Some points, one per row:
tensor([ 13.,   1., -41.,   7., -32.,  11., -42.,  48.,  -1.,   0.,   8., -61., -35.,  -5., -41.,   7.])
tensor([  1., -19., -48.,  -2.,   1.,  33.,  11., -25., -21.,   3.,   4., -57.,  -1.,  -1.,  42., -21.])
tensor([  1.,  25., 120.,   7.,   0., -19., -43.,  11., -37.,  -2.,   9., -30., -33.,  -6., -41., -43.])
tensor([ -9.,  49., -26.,   3., -34., -41., -27.,  42.,  -1.,  -4.,  -5., 127., -38.,  -5., -37., -43.])
tensor([ -4., -28.,  63.,   3., -19., -40.,  80., -26.,   1.,   0.,   0., -62.,  -1.,  -2., -38., -42.])
tensor([ 18.,   1., -47.,   7., -31.,  53., -39.,  43., -35.,  -1.,   7., -65., -38.,  -6., -39.,  15.])
tensor([ -9., -25.,  76.,   0.,  30., -41.,   3., -24.,  17.,  -3., -14.,  -1., -35.,  -8., -37., -49.])
tensor([ -8., -26., -46.,   2.,  -5., -28.,  42., -25.,  38.,   2.,   2.,  -1.,  10.,   3., -12., -43.])
tensor([  0.,  26., -40.,  -3.,  52.,  53.,  62., -18.,  44.,  -2.,  -7., -63., -35., -13.,  71.,  -7.])
tensor([ 16., -31.,  19.,   2.,  -6., -47.,   3.,   2., -27.,   4.,   5.,  79.,  19.,  13., -36., -47.])
tensor([  8., -29., -40.,   1.,  81., -43., -42., -14.,  20.,   6.,   7., -60., -38.,  -4.,  44.,  -3.])
tensor([ -2., -30., -47.,   3., -31., -26.,  33., -25.,  -1.,   2.,   0., -63.,  36.,   0.,   3.,  -1.])
tensor([ 15.,   1.,  25.,  -2.,  53.,   0., -48., -26.,  -1.,   1.,  10., -56.,  18.,  10., -15.,  -1.])
tensor([ 11., -24., -44.,   4.,  27.,  65., -43., -21., -18.,   0.,  12., -61., -34.,  14., -42., -38.])
tensor([  0., -24., -45.,   0.,  32.,   3.,  53., -23.,  25.,   3.,   1., -59., -33.,   1., -17., -48.])
tensor([ -4.,  36., -43.,  -7., -34., -45., -46.,  -8.,  53.,   0.,  -9.,  -1.,  32.,  -8.,  70., 116.])
tensor([-11.,  25.,   1.,   4., -33.,  -7.,  50., -25.,  -6.,   2.,   0., -60.,  -1., -11., -25.,  23.])
tensor([ 11.,  22.,  -1.,   4., -37.,  51., -38., -24.,  -6.,   0.,   4., -68., -16., -10.,  19.,  49.])
tensor([ -4.,   1.,  -1.,   2., -33.,  65.,  26.,  21., -34.,  -1.,  -1.,  24.,  71.,   8., -35., -44.])
tensor([ -6.,   3., 127.,  -2., -34.,   9.,   3.,  -7., -31.,  -4.,   0., -63.,  68.,  -7., -36., -45.])
tensor([ -5.,   1., -38.,   0., -29.,   0.,  62.,  39., -35.,  -4., -14., 127.,  -6.,  -3., -37., -43.])
tensor([ 25., -18., -44.,   1., -19., -29.,   3.,  41., -29.,   6.,  13., -15., -12.,  13., -37., -52.])
tensor([ -9., -24.,  29.,   1.,  62.,   0.,  87.,  27.,  -1.,  -5., -13.,  66.,  -1.,  -6.,  -1., -44.])
tensor([ -3., -23.,  15.,   2.,  28., -39., -41., -26.,   1.,   1.,   0.,  12., -33.,  -9.,  22.,  40.])
tensor([ -7.,  49.,  68.,   3., -33.,  72.,  48.,   2., -33.,  -4.,  -2., -64.,  -3.,  -4., -38., -46.])
tensor([ -7., -21., -45.,  -2., -32., -38., -41.,   4.,  63.,   1.,  -7., 127.,  37.,  -3.,  83., 109.])
tensor([  0., -26., -44.,   1.,  64., -14., -10., -27.,  -1.,   6.,   0., -59.,  61.,   3.,  -1., -46.])
tensor([  1., -23.,  -2.,   2.,  12., -40.,  -5.,  30., -37.,  -2.,   9., -35., -30.,  14.,  -1., -45.])
tensor([  0.,   1.,  73.,   0.,   0.,  16., -44.,  21., -30.,  -1.,   0.,  62.,  63.,  10., -39., -47.])
tensor([  0., -22.,  84.,   2.,   0., -40., -46.,  34.,  -6.,  -1.,   4., 127.,  58.,   5., -35.,  -1.])
tensor([-10.,  64.,  11.,  -2., -32.,  50.,   3., -21.,  19.,  -4.,   0., -61., -32.,  -8.,  -1.,  88.])
tensor([ -8., -26.,  39.,   0., -36., -43., 127.,  38.,  -1.,  -6., -18., -22., -40.,   0., -37., -43.])
tensor([-12., -22., -53.,   2.,  49., -35., -44., -13.,  33.,   0.,  -4., 127., -20., -10.,  48.,   0.])
tensor([  0.,   1.,  11.,   4., -14., -44., -18.,   2.,  -1.,   2.,   0.,  -1., -37.,  14., -36., -43.])
tensor([  0.,  53.,  52.,   0.,  21., -40.,  39.,  16., -36.,  -2.,   3.,  -1., -33.,  -2., -35., -49.])
tensor([ -9., -25., -46.,  -5.,  19., -30., -48.,  -1.,  12.,   3.,   4.,  61.,  38.,  -5.,  76.,  90.])
39 more points follow, each with its number after it:
tensor([ 12.,  20., -45.,   1.,  21.,   0., -43.,  50., -33.,  -2.,   1., 127.,  59.,  -5., -40., -44.]) 0
tensor([  4., -28.,   4.,   0., -35., -44., -44.,   2.,  15.,  -3.,  -1.,  34.,  -1.,   5.,  10., 100.]) 1
tensor([ -8.,  33.,  -1.,   4., -22.,  -9.,   3.,  55.,  13.,   0.,   4.,  -1.,  -1.,   0., -38., -36.]) 2
tensor([ -7.,  24.,  77.,   8.,  48.,  -7., -44.,  14., -38.,   0.,   8.,  -1., -31.,  -6., -36., -44.]) 3
tensor([ 25., -25.,  86.,  -1.,   0.,  11., -42.,  32., -28.,   2.,   7.,  52.,  -1.,  14., -35.,  -1.]) 4
tensor([ -3.,  63., -45.,  -2., -31.,   0., -10., -16., -17.,  -1.,  -6., -60.,  -1.,   0.,  67.,  87.]) 5
tensor([ -6., -19., -44.,   0.,  53., -41.,   3.,  56.,   2.,   2.,   6.,  -1.,  19.,   4., -36., -50.]) 6
tensor([ -5.,  -6.,  -1.,   3., -37., -42., -44.,  15., -19.,  -1.,   7.,  -1.,  27.,  15., -33., -48.]) 7
tensor([ -7., -23.,   9.,  -1.,  46.,  25., 101., -25.,   3.,  -4.,  -9.,  -1., -33.,  -9.,  43.,  -1.]) 8
tensor([  7.,  71., -40.,   1., -28.,   0., -40.,  50.,  -1.,   3.,   4.,  -9.,   6.,  -7., -32.,  47.]) 9
tensor([  0., -23.,  -1.,  -3., -36.,  89., -44.,  -9.,  54.,  -1.,   2., -63.,  15.,  -6.,  70.,  98.]) 10
tensor([  1.,   4., -40.,  -6.,  61., -45., -45.,   1.,   7.,   1.,  -1.,   3., -35.,  -2.,  90.,  72.]) 11
tensor([  6., -24.,  24.,   0.,  70.,  20., -46.,  44., -29.,   2.,   4., 102.,  62.,   2., -36., -50.]) 12
tensor([ 17.,  24.,  -1.,   0., -38.,  32., -41., -24., -29.,   1.,   3., -65.,  -4.,  -9.,   9.,  57.]) 13
tensor([ -8.,   1.,  82.,  -3., -33.,  58.,  81.,  22.,  -1.,  -9., -13.,  32.,  35.,  -5., -38., -48.]) 14
tensor([ -6., -24., -43.,  -5.,   0., -44., 127., -24.,  31.,  -1.,   0., -61., -10.,   0.,  26., -49.]) 15
tensor([ -9.,  19.,  -1.,   0., -31., -42.,  26.,  43., -25.,  -3.,  -5., 127., -33.,  -5., -38., -47.]) 16
tensor([  0.,  81., -46.,   6., -36.,  25., -38.,  33., -35.,  -4.,  -6., 127., -38.,  -6., -36.,   7.]) 17
tensor([  0., -24., -54.,   0.,  30.,  65., -42., -23., -15.,   1.,   9., -57., -29.,  14.,  -1., -33.]) 18
tensor([ 16.,  -7.,   3.,   1., -33., -10., -45., -24., -15.,   6.,  11.,  -1.,  -1.,  12., -31.,  -7.]) 19
tensor([ -3.,   1., -15.,   4., -10.,  74., -44.,   2.,  -1.,   1.,   8., -61., -32., -11., -39.,  -7.]) 20
tensor([  1.,  39., -44.,   1., -35.,   0., -42., -20., -10.,   3.,   5., -21.,  46.,  -4., -22.,  -1.]) 21
tensor([  1., -27., -32.,  -1., -33., -43., -47., -15.,  -1.,   0.,   4.,  -1., -34.,   4.,  37., 127.]) 22
tensor([  3.,   1., -49.,  -1., -36., -39., -43.,  -4.,   6.,   1.,  -1.,  -1., -21.,  -9.,  74., 127.]) 23
tensor([  0.,   1.,  56.,   4.,  26.,  62., -41.,   2., -20.,  -2.,   0., -54.,   9.,   8., -41., -23.]) 24
tensor([  0.,  -4., -47.,   1., -35.,   0.,  12., -26.,  37.,   3.,   2., -60., -15.,   1.,  -5.,   0.]) 25
tensor([ -7.,  -8.,  10.,  -1., -28.,  38.,   3.,   3., -33.,  -1., -12., -61.,  -1., -10., -40., -46.]) 26
tensor([ 33., -27., -43.,   0.,   0.,   0., -47.,   2.,  -1.,   0.,   0.,  33., -34.,  21., -34., -52.]) 27
tensor([-11.,  11., -38.,  -5., -30.,   0., -39.,   7.,  22.,   1.,  -3.,  -1.,  -1.,  -8.,  97., 127.]) 28
tensor([ 24., -14.,  -1.,  -4.,   0.,   0., -47., -27., -26.,   5.,  10., -59., -29.,  12.,  18.,  83.]) 29
tensor([ 21.,   1., -31.,   2., -33.,   0., -43.,   2., -35.,   0.,   0., -60.,  -1.,   4., -19.,  -1.]) 30
tensor([ 23.,   1., -47.,   0., -37.,  70., -46.,  49., -32.,   2.,  10., -63.,   6.,   0.,  -1.,  -1.]) 31
tensor([ -8., -23.,  -1.,   5.,   0.,  13.,  20., -25.,  32.,   0.,   1., -62., -34.,   1.,  -1., -47.]) 32
tensor([ -8.,  19., 105.,  -1.,  53.,  86.,  28.,   3., -33.,  -3.,   1., -60., -10.,  -5., -36., -53.]) 33
tensor([ -6., -22., -44.,  -8., -34., -22., 127., -21.,  23.,  -1., -16., -60., -17.,  -1.,  66.,   8.]) 34
tensor([ -6., -27.,  -1.,  -2., -32.,  61., -45., -26.,  -1.,   5.,   0., -60.,  27.,   6.,   6.,  73.]) 35
tensor([ -6., -23., -48.,  -3.,  -9., -40., -40.,   4.,  87.,  -2.,   0., 127.,  24.,  -1.,  68.,  54.]) 36
tensor([  5.,   1.,  65.,   7.,  36., -36., -35.,  22., -37.,   0.,   3.,  70., -35.,  -3., -36., -45.]) 37
tensor([ -3., -27.,  -1.,   0., -21., -49., 127., -21., -10.,  -4., -18., -62., -34.,  -1., -23., -46.]) 38
Which two of these numbered points are nearest to each point below, ignoring the direction in which the first points spread most? Their numbers follow each, nearest first.
tensor([ -7.,  37.,  -1.,   0.,  23., -38., -40., -12.,  36.,  -1.,  -6.,  17.,  14.,  -6.,  71., 106.]) > 28 11
tensor([  8.,  30.,  99.,   0.,  85., -22., -43.,  42., -30.,  -5.,  -2., 126., -20.,  -8., -37., -49.]) > 37 3
tensor([ -1.,   1.,   3.,  -1., -33., -30.,  12., -23.,  33.,  -1.,  -2.,  -1.,  50.,   6.,   3.,   2.]) > 36 25
tensor([-10.,  24.,  -5.,   0., -25., -35., -45., -24.,  45.,   2.,   4., -39.,  -3.,  -2.,  31., 106.]) > 23 22
tensor([ -6.,  52., -15.,  -3.,   7.,  68., -45.,  42., -32.,  -1.,   3.,  27.,  -1.,  -2., -34., -43.]) > 17 0
tensor([ 25., -30.,  -1.,   0.,  42.,   0., -49., -30., -24.,   6.,   0., -64., -19.,   6., -21.,   1.]) > 29 30
tensor([ -6.,  53.,  -1.,   0.,   0., -42.,   3.,  40.,   5.,  -3., -13., 127., -32.,  -5., -33., -52.]) > 16 2
tensor([ -9.,   1.,  23.,   3.,  54.,  13.,  16.,   2., -13.,   3.,   0., -37.,  20.,  -8.,  22., -46.]) > 33 36
tensor([ -4.,   2., -42., -11.,   0.,   0.,   3., -16.,  19.,   0.,   0.,  -1., -35.,  -5.,  80., -40.]) > 32 36
tensor([ -3., 120.,  32.,   3., -39.,   0., -42.,  47.,   2.,  -5.,   0., -61., -34.,   0., -36.,  -1.]) > 9 2
tensor([  9.,  80., -23.,   0., -35., -37.,   3.,   2., -34.,  -1.,   5., 102.,  39.,  -4., -33., -52.]) > 0 16
tensor([ -3.,   1., -42.,  -3.,  64.,  78., 127.,  23., -28.,  -1., -14., -63., -34.,  -9.,  -1., -48.]) > 8 15
tensor([ -7., -26., -48.,  -4., -37., -41., -42.,  10.,  17.,  -2., -10., 127.,  47.,  -7.,  -1., 127.]) > 1 26
tensor([  0., -21.,  10.,   3.,  88., -36.,   3., -22., -15.,   3.,  10., -61.,   6.,   2., -10.,  -1.]) > 11 6
tensor([ -1., -29.,  93.,   2.,  75., -42.,  -3.,  40., -33.,  -1.,  -2., 105.,  66.,   0., -39., -43.]) > 12 37
tensor([ -9.,  22.,  52.,   0.,  39.,  88., -14.,  13., -10.,  -1.,  -2.,  71.,  53., -11., -35., -45.]) > 33 12
tensor([ -2.,  50.,  -3.,   1.,   0.,  78.,   3., -21.,  -8.,   0.,   5., -60., -37.,  -5.,  21.,  58.]) > 13 28
tensor([ -2., -15.,  -1.,  -3.,  27.,   0.,  42., -19.,  11.,  -3.,  -7.,  76.,   3.,   1., -29., -52.]) > 36 14
tensor([ -6., 118.,  61.,   0., -32., -21., -41.,   2., -31.,  -5.,   1.,  62.,  36., -12., -40., -12.]) > 17 3
tensor([ -6., -19., -37.,  -5., -27., -41., -43.,  -6.,  34.,   1.,   0.,  22.,  17.,  -1.,  68.,  93.]) > 23 28
